[175 145 158 133]  <139>
[ 81 159 121 138]  <41>
[ 98 159 128  96]  <42>
[ 94 154 128  95]  <3>
[191 159 121 137]  <79>
[174 154 129 122]  <29>
rest: [175 145 158]
[133]
rest: [ 98 159 128]
[96]
rest: [ 98 159]
[128  96]
rest: [159 128]
[96]
rest: [154 128]
[95]

[148 127 112 112 162 101 136 106 148 134] -> <105>
[148 127 112 112 162 101 136 134  83 147] -> <13>
[143 172 117 123  93 130 136 120 168 153] -> <133>
[ 73 140 139 147 111 115 123 114 153 137] -> <137>
which: [148 127 112 112 162 101 136 106 148 134]
<105>
rest: [143 172 117 123]
[ 93 130 136 120 168 153]

[102 127 178 105] : <129>
[108 105 156 155] : <109>
[119 102 131 100] : <143>
[ 94 106 155 155] : <131>
[108 165 146 177] : <11>
rest: [165 146]
[177]
rest: [102 131]
[100]
rest: [108 105 156]
[155]
rest: [ 94 106]
[155 155]
rest: [108 165 146]
[177]
which: [ 94 106 155 155]
<131>
rest: [102 127 178]
[105]

[138 151 130 131 135 140 176 125  83 145 119 162 163 145 128 132 149 136
 103]  <117>
[115 134 162 148 108  98 138  86 107 150 119 111 141 129 104 132  84 123
 126]  <179>
[ 89 122 139 140 106  77 123  68 135 120 118 162 130 106 119 159 102 103
 154]  <134>
[115 138 120 108  90  86 151 128 136 128 130 145 114 102 135 147 152 151
 134]  <52>
[120 145 129 111 109 106 163 132 116 136 119 110 149 111 109 151 177 140
 129]  <170>
[114 105 147 140 106  76 123 112  88 155  98  67 126  98  82 122 108 142
 122]  <160>
[ 98 105 110 128 122  94 131  94 137 118 121 164 100 100 146 146 110 121
 142]  <113>
[104 114 153 145 121 105 106  87 135 145 111 129 133 123 102 138  88 105
 140]  <146>
rest: [118 162]
[130 106 119 159 102 103 154]
rest: [140 106  77 123]
[ 68 135 120 118 162 130 106 119 159 102 103 154]

[141 129 144 108 162 122  86 108 122 158 123 119 124 155 121 143 168  95]  <145>
[143 147 137 121 168  91  89 124 122 124  89 146 130  83 150 100  82 154]  <16>
[141 129 144 108 162 122  85 108 122 158 123 119 124 176 103 157 175 105]  <149>
[141 129 144 108 162 122  86 108 122 158 123 119 135  76 167 101 102 111]  <72>
[114 120 146 105  97 181 144 128 104 139 124  84 130  83 151 100 156 103]  <96>
rest: [146 105  97 181]
[144 128 104 139 124  84 130  83 151 100 156 103]
rest: [176 103 157]
[175 105]
rest: [130  83 150 100]
[ 82 154]

[ 85  95 161  99 138  75 140 104 103 158 126 182 172  83  89 147 143 129
  77  82 183] = <18>
[126 177 101  92  99 139 147  76 148 184  74 174 117 183 146 181  80 157
 168 107 153] = <108>
[103  75 137 151 130  81 161 114 104 113 126 117  92 165 140 169 126  78
 152 170 127] = <124>
[119  79 103 107 100 170 103 107  98 109 169 122 140 110 101 176  88 153
  74 154 177] = <125>
[ 92 147 146 184 126 138 148 179 131 130 105 105 171 168  82 175  88 170
  95  76 144] = <28>
[103  75 137 151 130  81 161 114 104 113 126 117  92 165 140 169 183  86
 179 154  88] = <116>
[124 181 134 160 105  80 149 141 103 113 126 177 174 113 124 155 153  99
 130 170  94] = <56>
[124 181 135 132 177  75 141 104 132 146 121 106 162 135 135  80  84  91
 110 132  73] = <118>
[ 85  95 161  99 138  75 140 104 103 158 126 182 172  83  89 136 140  97
 168 112 134] = <45>
[170 135  74 110 140  98 166 144 182 124  74  96  75 174 103 113 165 116
 133 159 179] = <206>
[ 86 122 109 172 184  87  85 161 173  91 184 134 179  80 110 164 143 129
  77  83 111] = <43>
rest: [109 169]
[122 140 110 101 176  88 153  74 154 177]
rest: [124 181 134]
[160 105  80 149 141 103 113 126 177 174 113 124 155 153  99 130 170  94]
rest: [179  80 110 164]
[143 129  77  83 111]
rest: [176  88]
[153  74 154 177]
rest: [143 129  77  82]
[183]
rest: [166 144 182]
[124  74  96  75 174 103 113 165 116 133 159 179]
rest: [126  78]
[152 170 127]

[140 122 130 113 111 145 136 112 103] -> <30>
[ 91 124 140 114 119 131  99 106 114] -> <107>
[102 133 118 117 113 133 107 101 116] -> <175>
[181 113 106 143 150  89 161 139 137] -> <126>
[121 132 132 122 120 139 128 136 119] -> <101>
[120 132 118 147 138 132 109 122 129] -> <151>
[149 134 128 126 141 150 161 138 138] -> <76>
[ 91 124 140 113 101 119 162 106 105] -> <47>
[127 123 128 126 120 129 111 103 108] -> <31>
rest: [111 145 136]
[112 103]
rest: [ 91 124 140 113 101]
[119 162 106 105]
rest: [132 118]
[147 138 132 109 122 129]
rest: [114 119]
[131  99 106 114]
rest: [ 91 124 140 113]
[101 119 162 106 105]
rest: [120 132]
[118 147 138 132 109 122 129]
rest: [161 138]
[138]

[157 109 158 163  99 123 149 132 121 147 140  81 125 122 131 117 114 105]  <4>
[137 138 115 149 141 131 135 112 147 130 111 149 144 123 162 104 120 144]  <33>
[154 108 158 125 130 154 141 122 125 126 106 129 141 106 141 151 166 144]  <81>
[157 109 158 163  99 123 149 132 121 147 140 151 125 121 131 117 114 105]  <141>
[140 117 119 113 105 122 118 112 147 129 110 149 113 105 145 138 127 151]  <17>
rest: [122 125 126]
[106 129 141 106 141 151 166 144]
rest: [125 121]
[131 117 114 105]
rest: [115 149 141]
[131 135 112 147 130 111 149 144 123 162 104 120 144]
rest: [112 147 130 111 149]
[144 123 162 104 120 144]
rest: [111 149]
[144 123 162 104 120 144]

[131 156 112 115 139 124 150 122] = <100>
[128 117 144 117 116 136 132 124] = <62>
[126 116 129 112 174 149 136 139] = <94>
[146 117 131 108 125 140 125 125] = <182>
[127 130 140 111 120 143 121 116] = <198>
[106 170 129 102 174 149 142  91] = <200>
[124 180 103 112 175 150 121  96] = <122>
[125 179  86 122 176 126 122 120] = <162>
[131 137 125 124 137 140 124 118] = <34>
[110 133 135 146 139 124 150 121] = <154>
[121 120 155 104 117 146 133 113] = <204>
rest: [125 124 137 140 124]
[118]
rest: [143 121]
[116]
rest: [140 124]
[118]
rest: [102 174 149]
[142  91]
rest: [112 175]
[150 121  96]
rest: [140 125]
[125]
rest: [156 112]
[115 139 124 150 122]

